One hidden turn or mirror swaps the rows below in pairs. Which row is each named row swapped with?
Poro: [-2,-23,-16,3,-14,-7,-6,1,-13,-6,8,-6,9,6,10,-8,-5]
nafuz: [0,-1,-6,8,12,-17,12,3,-1,-3,24,7,2,0,11,-9,8]
guma: [8,7,-4,29,5,14,5,11,1,5,9,10,5,-7,0,9,10]
Gek: [-3,-11,4,5,-14,13,-14,-10,3,-16,3,11,1,-5,1,-3,-1]
koto: [4,6,11,15,-8,8,9,7,2,-6,-5,10,23,3,-5,11,-2]
kudok: [1,-26,-14,8,-11,-7,-1,3,-13,-2,15,-5,12,-1,6,-10,-6]
rif: [1,-2,-9,-21,7,3,-4,-9,8,3,3,-12,-8,-9,13,11,-2]
Guto: [-16,-6,-13,3,13,-12,15,7,13,4,-2,10,6,1,9,7,-15]
Nuse: [-2,0,-5,8,12,-15,15,8,3,2,21,9,-1,-4,10,-10,5]
Kele: [-5,-12,3,7,-12,16,-16,-9,0,-14,5,8,11,-8,6,0,3]
kitu: [-12,-8,-4,6,13,-11,17,5,9,7,-12,4,2,3,10,4,-12]
larek: [4,4,7,14,-4,8,15,-1,1,-7,-1,7,23,7,-6,16,-4]
Zene: [18,2,-16,0,-3,11,-7,11,13,19,6,-12,10,2,-5,0,-13]
noz: [-14,-4,-7,3,11,-10,21,9,13,4,-5,0,0,-2,7,4,-16]
pufoz: [5,-1,-3,-19,14,0,-10,-4,12,2,4,-5,-8,-12,12,6,-2]
tefu: [0,10,7,13,-1,5,12,-4,3,-1,-5,6,23,11,-3,12,-2]
Mik: [3,2,-10,31,5,15,1,10,6,7,8,12,5,-7,2,7,10]
Munus: [-7,0,-4,6,7,-14,13,7,7,-1,22,10,1,-2,11,-15,2]
niron: [19,9,-20,3,-3,12,-7,11,3,9,7,-15,8,-6,-5,0,-12]
netum: [5,-5,-7,-18,14,1,-10,-9,4,1,5,-7,-12,-6,10,6,2]
Selut: [0,-27,-17,2,-7,-6,0,6,-12,-3,12,-8,17,5,4,-4,-6]
vumiz: [2,-15,3,7,-14,15,-15,-8,4,-13,10,6,4,-9,4,-7,4]
negin: [1,-24,-23,5,-9,-6,-4,0,-14,-2,10,-4,13,2,7,-10,-9]
lenob: [-7,-15,6,7,-13,13,-20,-8,5,-9,11,4,9,-5,4,1,3]
lodu: [7,11,6,11,-9,-3,13,10,3,-8,1,8,21,4,-4,13,0]
zegum: [6,-21,-20,6,-5,-6,-1,5,-12,-8,13,-7,12,-6,4,-12,-12]
bisas: [-13,-5,-18,10,10,-13,15,10,14,3,-3,9,3,-5,5,12,-12]
Vil: [0,-24,-18,2,-9,-6,3,2,-14,-6,15,-7,14,-3,10,-7,-7]
ripag: [7,-3,-9,-15,12,4,-10,-5,8,0,10,-10,-11,-13,8,6,4]
lat: [19,6,-17,3,-1,11,-8,7,7,19,9,-13,6,-2,-4,3,-9]
dafu: [3,2,-3,4,10,-18,13,9,0,0,21,5,1,-1,12,-9,10]
Sisi: [1,-11,4,6,-14,19,-17,-11,3,-10,3,7,3,-3,4,-5,3]
bulur: [-3,-13,4,6,-11,18,-16,-12,5,-13,6,11,9,-3,9,0,0]
puvum: [23,5,-17,-2,3,10,-4,9,7,15,4,-10,5,-5,0,-6,-14]
depiz: [-14,-4,-12,0,18,-14,17,5,12,4,-1,4,3,-5,7,7,-13]
Rokud: [2,-1,-2,-19,12,3,-9,-3,9,1,4,-7,-10,-7,15,9,0]
puba: [2,-16,4,3,-18,17,-9,-13,5,-10,1,10,9,-6,7,-1,-3]
Vadob: [-7,-2,-11,4,10,-11,14,11,15,5,-11,6,1,0,10,9,-15]
rol: [7,6,-5,29,4,16,1,13,5,9,6,7,0,-8,3,6,9]
bekip: [4,8,9,10,-6,5,12,9,2,-4,-4,6,22,7,-1,16,-2]
Mal: [-10,-4,-8,6,14,-7,19,10,10,8,-10,7,1,-7,4,13,-10]
Lun: [23,4,-19,0,0,12,-12,1,9,14,3,-9,4,4,-2,5,-11]
rutud: [0,-19,-21,7,-9,2,0,2,-18,-7,11,-8,17,-1,6,-9,-6]
lavom: [4,0,-6,-17,12,2,-9,-6,5,-2,4,-5,-15,-8,5,11,-1]
mufuz: [21,7,-18,-1,-4,9,-8,8,3,16,3,-12,6,1,-1,0,-11]
kabe: [-2,8,8,10,-7,-1,17,0,3,-6,1,13,23,5,-6,7,-1]
Koman: [10,2,-5,24,8,17,4,12,-2,6,7,8,4,-7,1,16,10]
davo: [22,6,-15,1,-5,15,-6,8,10,16,6,-12,7,-4,-1,2,-12]
ven: [1,8,1,13,-7,0,12,1,1,-10,-2,8,25,10,-1,14,-2]
dud: [7,-7,-1,-15,13,0,-14,-3,12,5,10,-7,-8,-9,9,10,0]

depiz pairs with koto
davo pairs with Vil
Munus pairs with Koman
tefu pairs with kitu
vumiz pairs with ripag
kabe pairs with Mal

